In the data rows, the value 128 means zero.
Some points, each followed by its number:
[106, 126, 125, 121, 125, 106, 104, 125, 134, 133, 149, 153, 131, 132, 96, 143, 106, 124, 116, 123, 130, 138, 161, 128] 0
[93, 89, 101, 197, 126, 136, 142, 182, 201, 123, 139, 186, 118, 59, 144, 65, 110, 142, 78, 156, 131, 175, 94, 83] 1
[137, 92, 112, 210, 94, 114, 146, 103, 101, 124, 127, 146, 86, 178, 163, 110, 132, 154, 170, 133, 148, 106, 120, 92] 2
[160, 69, 101, 200, 181, 183, 167, 253, 206, 139, 143, 120, 134, 21, 141, 85, 126, 185, 44, 178, 119, 207, 80, 142] 3
[103, 128, 144, 113, 150, 122, 123, 107, 151, 157, 147, 189, 150, 150, 64, 140, 107, 113, 113, 144, 101, 124, 125, 135] 4
[137, 101, 133, 125, 138, 132, 120, 122, 115, 119, 131, 151, 111, 127, 145, 137, 118, 113, 130, 110, 128, 120, 120, 120] 5
[122, 124, 129, 178, 144, 131, 133, 212, 163, 132, 144, 104, 123, 159, 165, 148, 120, 103, 160, 106, 177, 120, 175, 87] 6
[143, 112, 131, 150, 149, 145, 119, 149, 136, 119, 134, 114, 97, 151, 188, 136, 99, 121, 143, 104, 162, 133, 134, 101] 7
[136, 132, 119, 82, 141, 153, 110, 135, 123, 134, 131, 132, 143, 145, 133, 146, 123, 99, 121, 106, 122, 107, 150, 149] 8
[92, 155, 139, 119, 142, 115, 99, 121, 145, 150, 142, 191, 128, 136, 65, 164, 91, 99, 93, 122, 144, 144, 196, 100] 9
[115, 141, 128, 56, 128, 154, 150, 80, 146, 150, 137, 175, 133, 104, 80, 122, 169, 103, 54, 151, 100, 118, 90, 179] 10
[112, 192, 134, 3, 120, 103, 103, 32, 54, 125, 56, 77, 146, 83, 93, 113, 173, 146, 154, 114, 0, 146, 82, 141] 11
[132, 132, 137, 158, 142, 133, 121, 123, 120, 95, 164, 124, 100, 187, 154, 145, 117, 127, 142, 149, 174, 105, 145, 120] 12
[166, 160, 135, 121, 172, 163, 153, 114, 142, 113, 101, 56, 94, 157, 181, 105, 161, 132, 118, 140, 158, 125, 102, 144] 13
[130, 154, 139, 72, 104, 121, 121, 75, 84, 139, 104, 104, 128, 102, 117, 134, 128, 132, 131, 107, 72, 118, 113, 146] 14
[140, 99, 148, 135, 150, 125, 117, 131, 68, 87, 167, 134, 100, 91, 134, 119, 65, 123, 140, 139, 149, 159, 129, 105] 15
[83, 156, 66, 255, 31, 11, 145, 101, 198, 176, 62, 88, 115, 61, 159, 131, 100, 155, 160, 92, 158, 133, 108, 108] 16
[167, 137, 141, 149, 145, 207, 169, 255, 133, 112, 116, 29, 198, 83, 172, 113, 155, 119, 185, 97, 60, 207, 91, 112] 17
[102, 86, 149, 162, 106, 88, 118, 255, 97, 141, 131, 174, 186, 0, 93, 61, 79, 144, 155, 146, 78, 235, 90, 97] 18
[112, 157, 120, 91, 162, 152, 142, 136, 151, 129, 165, 124, 152, 131, 85, 137, 147, 109, 69, 143, 152, 147, 175, 198] 19
[150, 104, 132, 128, 101, 141, 133, 154, 89, 157, 120, 93, 124, 115, 125, 139, 128, 130, 181, 109, 72, 132, 117, 95] 20
New points follow, each followed by the numbers of its three nearest points above by angle, seen from the average point of the numbered points, nearest first.
[149, 143, 97, 104, 148, 140, 138, 158, 171, 159, 109, 123, 133, 115, 163, 119, 113, 119, 92, 113, 131, 140, 99, 157] -> 13 3 8
[105, 117, 133, 125, 105, 80, 121, 64, 102, 98, 115, 110, 126, 115, 127, 129, 115, 148, 135, 126, 129, 139, 100, 117] -> 14 11 16
[131, 143, 116, 87, 137, 135, 134, 90, 151, 146, 135, 151, 163, 119, 103, 101, 160, 132, 52, 134, 113, 117, 107, 169] -> 10 19 4
[105, 146, 115, 217, 86, 25, 123, 135, 171, 130, 66, 110, 124, 107, 168, 132, 116, 135, 168, 96, 159, 134, 107, 102] -> 16 2 6
[114, 157, 117, 117, 110, 94, 122, 93, 129, 150, 113, 114, 123, 136, 99, 126, 157, 130, 137, 149, 138, 130, 162, 121] -> 0 14 11
[118, 100, 145, 165, 158, 143, 123, 129, 109, 102, 132, 154, 114, 143, 147, 129, 91, 130, 114, 150, 155, 130, 126, 107] -> 12 15 7
[113, 106, 118, 115, 150, 124, 111, 179, 168, 125, 115, 182, 135, 66, 131, 124, 100, 71, 79, 91, 116, 142, 142, 107] -> 1 9 18
[127, 104, 110, 126, 153, 129, 119, 150, 148, 133, 100, 153, 120, 87, 149, 147, 97, 114, 103, 75, 122, 144, 99, 120] -> 5 1 7
[136, 80, 158, 125, 139, 163, 127, 78, 104, 77, 145, 121, 69, 97, 111, 77, 146, 148, 72, 197, 136, 154, 46, 166] -> 10 13 15
[107, 144, 127, 106, 130, 101, 121, 123, 135, 123, 137, 147, 146, 107, 117, 160, 94, 101, 129, 84, 109, 105, 149, 139] -> 0 8 9
[121, 123, 119, 113, 118, 117, 123, 75, 133, 142, 109, 135, 133, 119, 131, 136, 132, 130, 112, 106, 127, 109, 101, 159] -> 14 10 11
[126, 114, 155, 113, 135, 135, 148, 74, 77, 92, 145, 140, 108, 96, 107, 87, 132, 163, 77, 177, 118, 155, 78, 157] -> 10 11 14
[146, 139, 126, 123, 137, 152, 135, 133, 148, 147, 105, 110, 128, 133, 141, 140, 137, 131, 129, 110, 118, 120, 116, 136] -> 13 8 14
[126, 137, 130, 104, 142, 132, 122, 123, 130, 121, 131, 150, 143, 147, 125, 156, 106, 108, 116, 110, 128, 101, 154, 141] -> 8 0 9
[136, 116, 135, 136, 117, 140, 126, 116, 98, 114, 139, 116, 116, 157, 123, 130, 140, 136, 171, 126, 136, 116, 148, 116] -> 12 2 5
[75, 155, 114, 200, 81, 67, 157, 138, 174, 122, 178, 63, 174, 129, 71, 97, 164, 172, 126, 229, 182, 115, 172, 146] -> 16 19 12
[92, 160, 101, 145, 96, 47, 126, 138, 158, 134, 94, 79, 156, 102, 116, 84, 147, 153, 133, 114, 128, 141, 135, 160] -> 16 11 14
[69, 126, 106, 107, 55, 83, 117, 145, 131, 136, 186, 217, 144, 165, 62, 156, 109, 93, 175, 149, 130, 42, 194, 142] -> 0 4 9
[115, 160, 95, 156, 136, 64, 144, 119, 197, 123, 84, 76, 155, 70, 150, 82, 127, 152, 131, 137, 140, 132, 108, 166] -> 16 13 3
[143, 101, 157, 107, 119, 140, 157, 45, 81, 85, 135, 145, 124, 90, 130, 118, 134, 183, 67, 205, 152, 171, 62, 139] -> 10 15 14
[126, 132, 117, 89, 127, 118, 125, 113, 137, 121, 122, 134, 135, 118, 114, 125, 143, 134, 107, 132, 123, 132, 120, 144] -> 10 11 14
